In the data rows, zero lies at 4.5, halfway between 4 and 5.
Here are some numbered points:
"6 3 5 4 5 3 4 6 5 4 4 4 6 5 6 5 5 4 2 3 4 4 5 5 5 4 4 4 4 9 4 5 3 6 4 5 5 1 4 6 5 6 7 5 4 3 3 5 4
 5 6 4 5 4 6 4 4 4 3 2 4 4 5 3" 0
"2 5 5 1 9 4 4 3 4 4 4 5 3 4 3 0 6 6 6 2 8 4 4 5 5 2 5 1 4 5 6 4 4 5 3 6 4 8 3 7 7 6 2 3 1 3 5 5 8
 4 5 5 8 5 5 3 5 6 4 2 5 9 6 5" 1
"6 4 5 1 5 4 2 5 6 7 3 2 3 6 2 3 7 4 2 1 6 4 5 4 5 5 4 2 4 8 4 3 4 5 3 5 2 5 5 3 5 4 7 4 2 7 5 6 4
 4 6 5 4 3 8 4 6 5 3 0 5 5 6 5" 2
"4 5 3 2 3 5 4 3 4 7 7 4 3 5 4 3 5 3 2 3 6 5 5 4 4 8 5 3 6 0 7 3 5 7 6 4 5 6 6 3 8 2 5 6 3 3 5 5 4
 5 3 4 8 4 4 6 4 4 7 3 6 5 4 5" 3
"7 4 5 5 6 6 5 5 5 5 3 5 4 4 4 6 5 6 9 6 4 5 1 4 4 4 5 4 3 5 5 4 4 2 4 6 7 4 3 5 4 7 5 5 5 4 3 4 6
 5 6 4 5 6 4 4 4 4 4 6 3 6 6 4" 4
"6 2 4 0 5 6 6 4 5 4 5 9 1 7 4 5 5 6 6 6 3 4 3 3 3 5 4 5 3 3 6 5 6 3 7 3 9 4 3 3 4 4 2 3 5 6 4 6 5
 3 6 6 6 7 6 7 4 5 8 3 3 6 3 6" 5
"6 4 4 4 6 6 4 4 6 4 3 5 3 5 6 6 5 7 7 6 4 6 2 3 8 4 6 5 4 8 4 4 5 3 4 6 7 6 2 5 3 6 3 6 5 4 2 6 5
 4 7 2 4 6 5 3 6 4 6 6 4 6 4 4" 6
"4 5 3 6 3 6 8 4 4 3 6 3 4 3 3 4 2 4 8 6 5 4 4 6 5 2 6 7 5 1 3 4 6 2 4 3 5 4 5 3 2 6 4 4 7 4 5 4 4
 4 6 6 3 7 4 5 5 4 5 8 3 4 2 4" 7
"4 4 8 3 5 6 7 4 6 5 6 3 3 3 4 1 4 4 7 4 6 6 5 6 3 6 5 4 3 3 3 3 6 5 3 4 3 6 5 1 3 5 3 3 6 3 5 5 6
 4 6 5 5 4 5 4 7 5 6 4 4 5 3 5" 8
"4 7 6 9 5 4 2 6 3 3 1 8 5 5 5 9 4 2 6 7 3 9 3 7 4 1 5 7 5 9 2 5 2 4 5 4 6 5 4 7 6 3 5 9 6 8 3 3 1
 4 4 3 4 3 2 2 4 1 1 3 4 3 7 1" 9
"4 2 5 3 4 4 5 3 1 3 4 2 2 5 2 0 4 6 6 2 5 3 6 4 5 3 5 3 3 4 4 5 7 3 2 4 1 1 2 3 4 7 4 1 3 6 7 5 7
 3 5 7 2 6 9 5 7 5 5 4 3 6 4 8" 10
"6 4 4 6 9 8 4 6 7 5 2 5 3 6 6 6 6 6 7 9 3 4 1 3 5 2 6 6 5 5 4 4 7 1 5 8 7 5 3 5 3 6 1 6 5 4 0 4 6
 4 6 4 3 6 5 6 5 4 6 5 3 7 6 5" 11
"6 2 6 4 4 2 2 6 4 2 0 7 5 7 3 5 5 5 1 4 3 3 5 2 5 2 3 4 2 9 4 6 5 3 3 4 4 0 3 2 6 5 5 5 3 8 4 5 2
 5 7 4 2 6 8 3 3 3 2 2 5 3 2 5" 12
"4 5 3 0 4 6 5 5 4 7 4 6 5 5 3 3 5 6 1 3 5 2 6 3 6 5 3 3 7 6 7 2 3 8 3 4 3 5 7 5 7 7 7 5 2 1 5 6 5
 6 6 5 4 2 5 4 4 6 3 4 4 5 5 4" 13
"4 5 4 4 4 6 5 7 1 5 6 5 4 4 2 6 5 2 5 5 7 4 6 3 5 4 3 6 3 5 4 5 3 7 7 0 3 2 6 4 6 4 6 3 5 7 5 6 4
 5 4 7 5 5 3 6 5 4 6 1 3 3 3 4" 14
"5 6 4 6 5 3 2 7 5 4 0 5 7 5 3 9 3 3 5 5 4 6 1 7 3 1 4 6 5 9 3 5 3 4 5 5 6 4 4 6 6 3 4 5 6 6 3 3 0
 3 4 2 4 5 3 2 4 2 1 3 6 4 7 1" 15
"5 4 4 4 3 6 7 3 4 5 7 2 1 4 3 2 3 5 7 5 6 4 2 4 6 6 5 6 2 0 5 3 7 4 5 6 5 7 4 3 4 6 2 2 5 4 7 5 7
 4 5 4 5 5 4 6 6 7 9 6 0 6 4 4" 16
"7 4 6 5 4 6 4 6 6 3 4 3 3 5 3 4 5 5 6 4 3 4 3 4 3 5 4 5 3 5 4 3 6 2 5 4 5 5 3 1 3 5 2 3 6 6 5 5 3
 4 5 4 3 5 7 7 5 5 5 2 4 5 3 5" 17
"3 6 6 6 5 4 0 5 5 4 4 7 8 2 7 8 6 2 4 7 3 6 5 4 1 7 6 3 5 5 6 4 3 6 7 7 5 7 5 7 6 1 3 5 7 4 4 4 4
 4 0 3 7 5 0 4 4 2 2 3 7 0 6 1" 18
"3 6 7 7 5 6 8 3 3 4 4 9 4 6 3 5 3 4 8 6 6 6 3 4 4 2 5 4 4 4 6 6 5 5 6 2 5 5 8 5 6 3 4 6 4 5 5 6 4
 3 4 6 5 6 3 4 6 3 8 2 4 6 6 4" 19
"5 4 6 6 4 4 4 5 4 7 5 4 7 6 4 3 5 5 2 6 4 4 4 2 4 6 3 6 5 5 5 5 4 6 6 4 6 4 7 5 5 4 4 4 4 4 4 6 6
 6 5 5 5 4 4 6 4 4 5 3 5 4 4 4" 20
"8 1 4 7 4 6 6 4 6 4 5 4 3 8 3 6 5 6 5 5 4 3 0 2 4 5 5 5 5 3 6 7 5 4 7 4 7 3 5 4 3 6 2 1 6 8 3 7 5
 5 5 5 4 6 6 7 4 4 8 5 4 6 4 4" 21
"6 4 5 7 6 5 6 4 5 4 3 4 3 6 4 6 4 6 6 6 2 4 3 3 3 7 5 4 5 2 5 6 7 4 6 4 4 4 3 4 5 4 3 4 6 6 4 4 4
 4 5 6 3 6 5 6 5 5 7 4 3 4 3 4" 22
"5 5 5 5 6 4 4 3 6 6 3 4 3 4 6 6 6 5 3 5 3 6 2 4 4 6 5 5 6 7 5 2 2 4 4 6 4 8 5 5 4 5 4 6 5 3 4 4 2
 5 4 2 4 4 4 4 5 4 5 7 6 4 3 4" 23
"4 3 5 5 2 5 5 3 5 5 6 4 3 5 3 5 4 6 3 6 2 3 5 4 5 5 5 6 5 4 5 4 4 4 5 5 4 3 5 2 4 9 5 4 5 5 5 4 3
 4 6 4 2 5 7 6 4 5 6 7 3 5 2 6" 24
"5 7 5 9 5 4 2 7 5 3 1 7 9 5 4 9 4 4 6 7 3 5 3 8 4 1 4 6 6 9 5 6 2 4 3 3 7 6 5 6 6 2 5 8 7 6 2 4 0
 3 3 2 5 5 2 1 3 2 1 4 6 6 7 0" 25
"6 4 3 6 4 4 4 7 6 5 5 3 5 2 6 7 4 3 6 7 4 5 2 8 4 4 4 7 4 3 3 4 5 3 4 3 6 4 6 4 3 3 3 5 7 1 5 4 3
 4 4 4 3 3 2 5 6 4 5 8 3 2 2 3" 26
"6 7 4 4 6 6 7 1 6 7 7 4 3 4 4 4 1 5 5 5 6 3 1 3 1 5 6 5 7 3 7 3 4 8 7 5 3 9 5 4 5 4 0 6 5 1 5 4 5
 5 3 2 6 4 5 3 5 5 7 7 5 8 2 7" 27
"3 5 4 6 3 5 8 4 3 5 5 5 5 4 6 5 4 5 4 6 4 5 5 3 2 5 8 4 4 0 7 5 6 6 7 3 7 4 6 4 4 2 4 2 5 4 4 5 6
 5 2 7 6 5 1 6 4 5 7 5 6 3 2 6" 28
"5 4 5 6 5 3 4 4 5 4 6 6 6 5 6 6 6 5 3 5 3 5 6 4 5 5 7 3 5 2 8 6 3 5 5 6 5 4 3 6 4 4 5 3 4 6 3 5 5
 6 6 6 5 7 4 7 4 5 6 3 5 2 5 4" 29
"6 3 5 5 4 3 0 7 5 2 2 5 6 8 3 5 6 6 4 5 3 3 6 3 6 3 4 3 5 9 5 4 4 3 6 4 4 0 3 3 6 5 6 4 3 8 3 4 3
 4 7 4 3 5 7 3 1 2 2 0 5 5 6 3" 30
"5 6 3 3 3 4 6 5 3 5 6 2 4 2 3 2 3 4 3 4 5 4 7 6 3 6 4 4 3 2 4 6 6 7 5 1 3 4 6 3 3 4 5 3 5 5 7 4 4
 3 3 5 4 3 5 6 4 6 6 4 5 3 1 6" 31
"4 3 4 1 3 5 6 3 4 2 2 2 1 5 2 0 4 7 5 2 5 2 6 3 5 4 5 4 3 4 3 5 5 3 2 4 3 4 3 3 3 6 5 5 3 6 6 4 6
 3 6 6 3 6 9 3 7 5 6 4 3 7 6 9" 32
"4 3 4 7 3 4 7 4 4 4 7 4 3 4 5 4 2 5 4 6 3 5 5 3 4 4 6 5 4 1 0 7 4 3 6 3 6 0 6 2 3 4 4 0 7 7 5 4 4
 4 5 6 1 4 6 9 6 5 7 4 4 3 1 7" 33
"4 4 5 6 4 5 1 7 5 3 3 5 7 7 5 5 3 5 0 5 2 3 6 3 4 5 4 4 5 7 5 6 5 5 5 4 4 1 4 5 5 3 6 3 6 7 5 3 1
 3 3 5 2 4 5 6 2 3 4 3 7 1 3 4" 34
"4 6 6 2 5 5 4 5 6 4 3 4 5 2 5 4 6 2 6 2 8 7 4 8 4 6 5 4 3 7 3 3 4 6 3 7 5 8 4 5 5 4 5 6 4 5 4 4 4
 5 5 1 8 3 3 2 7 4 1 3 7 6 6 3" 35
"3 5 3 8 4 3 4 3 5 1 5 5 6 4 9 1 4 5 2 4 3 5 6 5 5 6 5 4 6 3 5 5 2 3 4 8 4 4 5 7 4 4 5 8 5 2 6 2 5
 5 3 3 4 3 3 4 4 6 3 7 6 3 6 5" 36
"3 4 4 2 3 4 5 6 4 5 6 2 5 1 6 3 5 3 4 3 6 4 6 6 6 6 4 4 3 2 4 5 5 5 3 6 5 6 5 4 5 4 7 4 4 4 6 4 6
 7 4 6 4 4 4 3 7 6 5 4 5 3 4 5" 37
"3 6 3 4 5 3 3 3 5 6 6 5 6 4 8 5 3 5 2 5 3 5 7 5 5 6 5 4 6 3 4 5 2 5 4 8 4 5 6 8 5 4 4 5 6 2 6 1 3
 5 3 3 5 2 1 4 4 7 4 8 8 4 5 5" 38
"5 4 6 7 6 4 5 6 3 2 0 6 5 5 5 6 2 7 9 7 5 5 4 2 1 2 6 4 4 5 6 6 2 2 7 5 8 3 5 5 7 3 1 5 4 7 4 4 5
 2 4 3 6 6 3 5 4 3 6 2 6 6 6 4" 39
"4 2 6 5 4 3 1 4 4 3 5 4 3 7 4 0 4 7 0 4 3 3 7 0 3 8 3 0 7 2 8 7 6 7 7 6 3 3 5 3 6 4 3 0 3 6 5 5 5
 3 1 7 5 6 7 9 4 5 8 0 9 2 2 7" 40
"6 5 3 6 7 3 3 3 6 7 9 4 6 3 6 4 5 4 1 4 2 4 5 5 6 7 3 3 7 4 4 4 3 6 5 8 3 6 7 7 5 6 7 6 4 2 4 3 5
 6 3 1 5 2 4 3 3 7 3 9 6 2 4 4" 41
"5 2 5 4 3 4 1 7 5 5 5 4 4 5 5 5 6 4 1 3 3 4 6 5 6 6 3 5 5 6 4 3 3 5 4 6 5 5 7 4 5 5 4 5 5 4 5 5 2
 6 3 4 4 3 6 4 5 3 3 3 7 3 4 4" 42
New points follow, each followed by the numbers of its three nearest points above, nearest first.
"5 4 9 4 3 7 7 7 3 5 4 5 6 5 1 5 5 2 4 5 8 5 4 4 5 4 4 5 4 5 6 5 6 6 6 1 6 3 6 5 6 4 6 4 5 6 4 7 4
 5 6 7 5 5 4 6 5 2 6 0 3 3 4 3" 14 20 19
"6 3 6 2 3 6 1 7 4 2 4 0 2 4 1 0 5 4 4 4 5 3 2 5 1 6 3 2 5 9 3 4 6 3 5 1 3 5 3 2 4 5 0 2 6 8 5 7 2
 3 3 5 3 5 9 8 4 5 4 1 6 4 2 4" 17 2 31
"5 6 5 5 4 4 3 6 5 2 2 3 3 2 5 4 5 4 7 3 5 5 1 9 4 5 5 6 3 5 3 5 5 3 4 6 5 7 3 5 4 3 2 6 5 5 5 5 4
 5 4 3 5 5 4 3 5 4 1 5 6 4 5 4" 35 4 23
"3 4 3 3 5 5 6 6 4 5 3 7 6 4 6 7 7 4 7 5 5 5 4 4 6 3 6 5 3 6 4 4 3 4 3 7 5 7 3 7 5 5 6 8 3 3 2 5 6
 8 7 3 6 4 3 3 6 5 2 4 3 8 9 4" 4 6 35
"5 4 6 3 4 5 4 6 5 5 3 4 5 7 3 4 7 6 3 4 5 5 5 5 6 5 3 4 5 7 5 3 3 9 3 3 5 4 3 5 5 6 6 4 3 5 4 6 6
 6 7 4 5 4 8 2 4 4 2 1 2 5 4 3" 0 2 13
"4 5 2 6 6 4 4 4 4 4 3 7 6 4 6 7 3 5 4 5 4 4 6 6 6 3 4 5 4 6 6 5 2 5 2 4 4 3 5 8 7 4 6 5 5 7 4 3 3
 3 4 4 5 4 3 4 2 4 3 5 4 8 6 4" 0 38 15
"3 6 4 3 6 6 7 3 4 5 3 7 4 7 2 4 2 5 8 4 7 5 4 4 3 6 5 5 3 3 6 5 5 4 6 0 6 5 6 5 5 3 3 5 3 5 4 6 5
 4 6 7 7 6 5 4 6 5 8 1 3 6 6 5" 19 5 22
"3 5 6 4 5 3 3 5 6 7 7 4 6 3 6 4 5 3 2 2 0 4 6 5 6 5 5 3 6 4 3 3 2 6 4 8 3 7 2 5 3 6 8 6 3 0 3 3 5
 5 2 2 5 2 4 3 4 6 2 7 7 4 5 5" 41 38 36
"4 2 3 2 5 3 6 5 4 6 5 4 4 5 6 4 6 3 5 3 6 5 6 5 7 3 6 5 4 4 3 3 4 5 2 7 4 5 6 6 5 5 7 6 3 1 5 5 8
 5 8 5 4 3 6 3 5 6 3 6 3 7 7 6" 37 0 13
"5 6 4 4 5 7 4 6 5 7 4 8 5 5 4 9 6 3 7 6 8 6 3 6 5 5 5 8 4 6 5 3 4 4 6 3 6 6 5 6 4 6 5 5 4 4 2 8 5
 7 4 6 6 6 2 4 5 4 6 3 3 5 6 1" 4 19 14
"4 6 5 7 2 3 6 3 3 2 5 6 6 5 3 4 3 4 4 5 5 5 7 5 5 3 4 6 5 6 4 7 5 5 5 0 1 2 7 3 4 3 5 3 6 6 7 3 2
 2 4 5 3 4 4 4 4 3 6 5 5 4 4 6" 31 14 34
"6 7 6 3 3 5 5 4 3 3 0 5 4 6 1 5 5 2 7 5 8 5 5 4 3 2 3 3 4 9 6 4 6 5 3 0 4 4 6 5 5 3 2 5 6 7 6 5 4
 3 6 5 7 5 5 2 5 2 3 2 3 7 7 3" 19 14 15
"5 5 5 6 5 5 5 6 5 3 5 6 7 6 6 9 3 4 2 4 3 5 6 4 7 4 4 4 3 5 6 5 3 7 5 5 5 2 6 6 5 5 8 4 4 5 3 5 4
 5 5 5 5 3 4 5 5 3 4 4 4 2 5 3" 0 29 20
"5 3 4 8 2 6 4 9 5 6 6 7 7 4 7 9 4 3 4 7 2 6 5 6 5 5 3 5 4 1 5 5 2 3 6 4 7 2 4 5 5 4 6 6 6 6 3 5 4
 6 5 5 5 4 2 7 3 3 4 5 6 2 7 2" 29 20 26
"4 5 5 5 2 4 4 5 5 3 7 0 7 0 5 5 3 1 3 3 5 5 5 9 2 7 4 6 5 3 3 5 4 7 3 3 2 6 7 3 4 2 4 3 8 7 7 4 0
 2 2 4 4 1 1 6 4 4 2 5 7 0 0 4" 31 26 37
"3 5 6 2 4 5 8 6 2 3 5 4 4 5 1 2 3 3 6 3 9 6 7 5 4 8 5 4 2 3 6 6 7 8 6 0 1 3 5 4 7 3 7 3 2 7 5 5 6
 5 6 8 7 5 4 5 6 5 6 0 4 5 5 5" 14 31 8
"3 4 3 4 3 3 7 2 1 5 6 3 5 5 4 1 4 6 3 4 4 3 9 3 7 2 4 4 6 3 3 4 5 3 3 3 3 3 5 3 4 7 6 4 4 5 5 4 4
 4 7 5 2 3 8 5 4 5 5 8 1 6 4 8" 24 10 32
"4 4 4 6 3 5 6 9 5 2 4 3 5 2 5 8 4 0 8 5 6 7 5 9 2 4 3 8 2 7 1 6 5 3 4 2 6 4 5 3 2 5 5 5 8 8 6 5 2
 4 3 7 4 4 0 4 5 3 2 5 3 2 3 0" 26 7 15
"4 4 5 5 7 4 6 3 5 7 4 9 4 7 4 4 6 8 4 5 4 5 4 0 6 4 7 2 3 3 8 4 3 4 6 6 5 3 3 6 7 5 4 4 1 5 3 6 7
 6 6 6 7 6 7 6 4 5 8 1 4 7 7 5" 29 20 5
"5 4 5 9 5 3 2 5 5 2 6 6 6 4 9 9 6 6 4 8 0 6 4 4 2 5 5 5 5 1 8 9 5 4 8 8 5 2 3 6 6 2 2 5 7 6 2 3 5
 3 2 4 4 7 1 8 4 7 5 5 8 1 5 3" 29 18 22
"7 3 4 6 5 5 5 4 4 4 3 2 2 6 5 5 4 6 6 6 4 5 2 2 4 6 5 5 3 3 5 5 6 2 6 4 7 4 3 3 4 5 2 3 6 6 3 6 5
 4 6 5 3 6 6 6 5 4 8 3 3 4 2 4" 22 17 21
"0 6 2 4 4 2 6 4 4 4 6 5 7 0 7 5 3 2 4 3 6 5 8 7 6 4 5 5 5 4 3 5 3 6 3 6 3 8 6 7 5 5 8 6 6 2 7 2 4
 4 3 4 7 3 3 1 4 6 1 8 7 3 6 5" 38 37 36
"5 5 5 5 5 4 4 2 5 6 5 5 1 7 5 3 4 7 5 5 3 2 4 1 3 6 5 4 5 2 5 3 6 3 5 6 5 6 2 5 4 6 3 3 4 4 5 5 6
 4 4 5 5 7 5 7 4 7 8 7 5 5 4 6" 22 24 16
"3 6 5 4 3 5 7 4 3 4 7 3 4 2 4 4 1 2 5 5 6 5 4 6 3 6 4 4 3 0 3 4 6 6 5 3 4 6 6 2 3 3 4 3 6 4 6 5 4
 4 2 6 5 5 2 6 5 5 6 5 5 4 1 4" 31 8 28
"3 4 4 2 4 6 4 3 4 3 6 4 3 4 3 1 4 4 4 2 2 4 3 5 6 4 4 4 4 4 3 4 4 4 4 4 3 3 5 4 4 5 5 3 4 5 6 4 4
 3 5 5 2 4 6 4 5 7 3 5 3 4 3 5" 24 31 37
"4 3 3 3 2 4 6 4 3 5 6 4 4 6 4 2 2 5 2 3 4 3 7 5 7 3 4 4 4 4 2 6 5 3 3 3 3 1 6 2 6 6 8 3 2 5 7 4 4
 4 5 6 1 2 6 6 5 5 5 7 1 5 2 7" 24 31 10
"3 5 3 5 2 5 7 5 3 5 5 5 3 4 4 5 3 3 4 5 6 4 6 7 5 3 6 3 3 3 3 6 3 5 4 2 3 3 6 5 4 3 7 5 4 5 6 4 2
 4 4 6 3 3 3 4 4 4 4 5 3 3 4 5" 31 14 37
"4 5 4 6 5 1 1 4 5 5 6 5 6 3 8 5 6 5 4 4 2 5 6 5 4 0 5 4 7 3 4 5 7 5 5 8 2 5 5 6 4 5 7 5 5 1 5 2 4
 5 2 2 3 2 3 4 4 6 4 8 9 4 5 5" 38 41 36
"6 7 6 7 6 5 2 6 7 5 5 6 7 3 6 7 5 3 2 5 5 6 5 6 1 7 4 5 5 5 6 5 4 7 9 4 4 6 6 6 5 0 3 7 8 4 5 5 1
 4 1 4 4 4 0 5 4 4 3 3 9 0 4 1" 18 34 23
"3 7 5 3 5 4 4 3 4 2 3 4 5 5 3 1 3 4 4 3 6 5 6 6 2 6 4 2 5 4 8 5 6 7 7 3 1 7 5 6 6 3 3 4 4 5 6 3 5
 0 2 6 6 3 5 5 5 3 5 3 7 5 3 7" 31 3 8
"3 4 2 2 4 3 4 2 3 3 4 2 2 4 4 0 4 6 3 2 6 3 6 5 6 2 5 3 5 4 0 2 5 4 0 6 1 9 4 4 4 5 4 4 4 0 6 4 8
 3 5 5 4 5 7 3 7 4 3 4 5 8 3 9" 32 10 1
"5 7 6 4 5 6 6 3 5 3 3 5 5 7 2 5 2 5 7 7 7 4 0 4 5 3 4 5 5 6 6 4 5 4 5 2 5 4 5 4 5 5 3 5 4 7 6 7 5
 4 5 4 6 6 5 3 5 2 6 3 2 6 5 5" 19 4 22
"5 3 4 9 8 4 3 6 6 2 6 6 6 4 9 9 5 6 4 9 0 5 5 5 2 5 6 6 5 0 6 9 5 1 9 8 9 2 3 7 5 2 1 3 8 7 3 3 6
 5 2 3 4 6 0 8 2 3 6 7 8 0 5 3" 29 18 22
"4 4 4 1 4 5 5 4 3 5 5 3 2 4 4 1 4 2 6 3 6 5 5 4 5 5 5 5 4 3 3 3 6 5 3 5 5 6 4 2 3 6 4 4 4 4 5 5 6
 4 6 6 4 5 6 5 7 5 5 4 4 5 3 6" 8 37 32
"5 4 7 2 3 6 6 5 4 0 2 3 4 6 1 2 2 3 8 5 6 4 4 5 2 4 4 6 2 5 4 6 7 4 7 0 4 4 4 3 3 2 1 0 7 9 6 6 5
 2 5 5 6 9 5 6 6 2 6 0 3 3 2 3" 17 14 22
"3 4 3 4 3 3 7 2 2 5 5 5 6 4 4 5 3 3 3 3 8 4 7 6 7 2 6 3 4 6 1 4 4 7 3 1 1 3 6 3 5 6 9 5 4 4 9 4 2
 3 5 6 3 2 4 3 4 6 4 7 2 4 5 7" 31 37 13
"4 4 5 4 6 4 4 5 4 1 1 6 3 8 3 4 5 6 7 5 6 3 4 3 7 1 5 3 3 9 5 4 5 4 4 3 6 3 2 3 5 5 5 6 2 7 3 7 6
 5 8 5 6 6 6 2 5 3 4 0 2 6 9 4" 30 6 0
"6 2 3 7 7 5 5 4 6 5 6 5 3 7 5 6 6 9 7 9 1 4 3 0 5 4 6 4 5 2 7 5 6 3 5 7 8 3 2 6 3 6 0 5 2 2 1 4 7
 6 7 3 4 7 6 6 4 6 9 7 4 7 5 5" 11 6 4
"5 2 6 5 4 3 0 6 6 6 5 3 5 4 5 3 7 2 1 0 4 4 5 5 5 6 4 3 6 7 3 4 4 6 5 7 3 5 5 4 6 4 5 5 4 4 4 5 3
 5 4 3 4 4 6 5 4 4 1 5 5 3 4 5" 42 0 2
"5 5 5 3 4 4 5 2 5 5 5 2 2 5 6 1 2 7 4 3 4 4 4 4 4 6 5 3 6 2 2 4 5 3 4 7 3 6 4 3 4 3 1 5 4 4 4 3 6
 4 4 5 5 4 5 3 5 6 5 4 7 5 4 6" 8 37 22
"3 4 4 2 2 3 4 0 3 4 3 2 1 2 4 0 3 6 5 1 1 4 5 4 6 6 5 2 5 5 3 2 7 4 2 6 3 6 2 3 3 5 3 4 3 5 6 4 8
 3 6 4 3 4 8 3 6 5 4 4 4 7 5 8" 32 10 8
"6 2 6 5 3 2 0 5 3 2 1 4 8 8 4 4 5 5 3 4 3 3 6 0 6 3 4 2 4 9 5 3 5 4 4 3 4 1 2 4 4 6 6 5 3 9 3 3 3
 5 6 5 2 6 9 4 3 3 1 0 4 6 8 4" 30 12 0
"4 5 3 6 9 3 3 3 5 6 5 5 5 3 8 3 5 5 3 4 3 4 5 5 5 5 6 4 8 3 5 5 3 5 5 8 4 6 5 7 4 4 4 6 6 2 5 1 5
 4 2 2 5 7 3 4 4 6 3 9 9 4 4 5" 38 36 41
"4 6 6 4 4 5 1 5 5 6 5 5 5 3 3 4 5 3 0 2 7 6 5 4 3 8 5 3 7 2 7 4 3 9 7 4 4 7 7 6 6 1 2 3 3 3 5 5 3
 4 0 5 8 4 2 6 3 4 4 2 7 1 0 3" 3 20 18
"4 5 5 3 4 6 4 6 6 6 3 4 4 4 4 6 5 5 6 5 7 5 5 4 5 5 5 5 4 6 5 4 6 6 5 5 5 6 4 6 5 3 4 6 4 4 4 6 7
 6 5 5 5 6 3 2 4 4 3 4 3 6 6 3" 4 20 6
"1 6 3 2 7 4 4 5 4 6 3 5 4 4 5 3 5 4 4 4 6 5 4 4 5 5 4 3 4 4 4 3 3 6 4 6 3 7 4 4 5 5 3 5 2 3 4 4 7
 5 3 3 7 4 5 4 5 5 4 2 5 6 7 4" 1 35 37
"5 4 3 6 5 7 9 5 5 4 4 5 2 4 6 7 4 4 9 7 4 5 3 4 5 1 5 6 0 0 3 6 8 0 4 5 8 3 1 5 2 7 4 6 5 6 2 3 8
 5 8 4 5 6 6 4 6 5 6 6 2 6 8 4" 4 11 7
"5 8 4 6 7 6 8 2 5 7 4 6 4 4 4 7 2 5 6 7 6 4 2 3 3 3 6 6 5 4 7 3 4 5 4 4 5 7 6 6 4 3 1 6 4 3 3 4 5
 3 4 3 8 4 3 1 4 3 9 5 4 7 5 6" 27 19 23
"7 4 5 9 3 5 2 7 5 5 6 6 8 6 6 8 4 5 0 6 2 4 6 5 6 4 3 4 5 4 5 5 4 6 6 5 6 1 5 4 6 4 5 3 6 5 4 5 3
 5 5 5 4 4 4 8 1 3 7 5 5 2 3 4" 34 20 29
"2 6 4 1 3 5 7 3 3 6 6 3 5 4 2 1 2 4 2 2 9 4 7 6 6 5 4 4 4 3 3 4 4 6 4 1 0 5 7 3 4 5 7 3 2 3 7 4 4
 3 4 7 6 4 6 4 6 3 5 5 3 7 3 7" 31 37 8
"4 6 5 4 5 5 4 5 4 5 5 5 5 5 5 4 5 4 3 4 6 5 6 4 4 4 4 3 4 3 5 5 3 7 5 4 5 3 7 5 6 4 6 3 2 5 4 5 6
 5 3 6 6 4 4 6 6 5 6 2 5 3 5 3" 20 29 14
"3 6 1 2 6 6 8 0 3 8 5 4 4 7 3 2 4 6 5 4 9 3 4 4 9 2 6 4 5 4 4 1 3 5 2 5 1 5 5 5 4 7 7 7 2 1 5 2 6
 5 6 3 4 3 6 1 6 6 4 9 2 9 8 7" 13 32 1
"2 5 3 4 2 5 7 3 1 4 5 4 8 4 7 4 1 3 4 3 8 4 8 6 7 3 4 6 4 5 1 6 5 6 1 3 2 2 6 4 5 6 9 4 5 4 6 3 3
 3 5 6 4 3 4 1 4 6 4 7 2 5 6 5" 37 31 0
"3 4 3 2 4 4 5 4 4 6 4 4 4 5 3 0 6 7 6 2 6 3 5 5 8 3 4 3 4 6 1 1 4 3 1 5 1 2 3 5 5 7 7 6 2 3 6 3 5
 3 7 5 3 5 9 2 6 9 2 5 3 8 7 7" 32 10 2
"5 3 5 2 3 3 1 7 6 6 5 3 5 4 5 4 7 2 4 1 4 5 6 4 5 5 3 5 6 7 3 3 3 5 4 7 4 5 4 5 5 5 6 5 5 5 5 4 2
 6 4 4 3 4 5 6 4 4 2 4 5 4 4 3" 42 0 2
"5 6 5 6 2 5 6 4 4 4 5 6 5 4 3 5 5 3 4 4 6 5 5 4 3 6 5 5 5 5 6 4 4 7 7 2 5 3 6 5 4 4 3 4 5 4 5 4 4
 4 3 3 6 4 3 6 5 3 6 4 6 4 4 3" 20 14 28
"6 6 3 6 6 6 3 4 6 6 4 4 2 4 4 5 7 5 4 5 4 3 3 5 4 6 6 6 7 7 5 2 2 3 5 7 5 6 5 5 4 4 4 5 5 3 5 4 4
 5 4 2 4 4 4 4 4 5 4 6 6 6 4 2" 23 4 42
"5 5 3 5 5 4 4 2 6 5 8 3 3 2 6 6 4 6 5 4 3 3 4 3 4 7 6 5 6 1 5 6 5 3 5 8 5 6 4 4 4 6 3 4 6 2 5 3 6
 3 3 3 4 5 5 5 4 6 6 8 4 5 3 7" 24 22 23
"5 5 5 6 2 2 4 4 4 2 5 5 6 6 2 4 2 4 3 6 4 5 6 5 4 3 4 6 5 5 3 6 5 4 6 1 4 1 5 4 4 2 4 5 7 7 7 3 1
 3 4 2 3 4 5 4 3 3 6 5 5 2 5 7" 34 31 24
"6 8 7 3 4 6 5 5 4 3 1 6 4 6 1 4 3 4 7 5 7 4 3 4 5 3 4 5 4 9 5 3 6 5 5 0 3 6 5 3 6 3 3 5 3 7 6 6 2
 3 5 4 8 5 5 3 5 2 2 1 2 8 6 3" 19 17 14
"4 4 5 1 5 4 3 2 3 7 6 3 1 6 3 0 5 7 3 2 6 2 2 3 3 5 4 2 5 6 5 1 5 5 3 6 2 7 4 1 5 6 5 3 2 3 5 5 5
 5 5 5 4 4 8 4 4 6 4 2 4 5 4 7" 2 13 32
"3 2 2 5 2 4 6 3 3 4 6 3 4 5 5 2 3 6 4 4 4 2 8 5 6 6 4 6 4 2 1 4 4 4 2 4 2 1 5 3 5 7 8 3 4 4 7 4 4
 4 7 5 1 4 7 0 5 6 3 7 2 6 2 7" 24 32 10
"5 4 5 5 3 4 7 6 4 4 7 4 6 3 3 8 1 2 6 6 6 6 3 8 3 7 4 7 3 2 5 6 6 5 6 1 7 4 7 1 3 3 4 2 7 6 4 6 2
 4 3 6 4 4 2 7 5 4 6 5 4 3 1 3" 26 31 7
"4 4 5 7 4 3 3 8 5 4 4 6 8 4 6 9 5 1 2 5 4 6 8 7 6 3 3 5 4 7 4 5 2 6 6 5 6 2 6 5 6 5 9 5 6 4 4 6 3
 6 5 4 4 3 3 5 4 3 6 4 2 2 7 1" 0 42 20
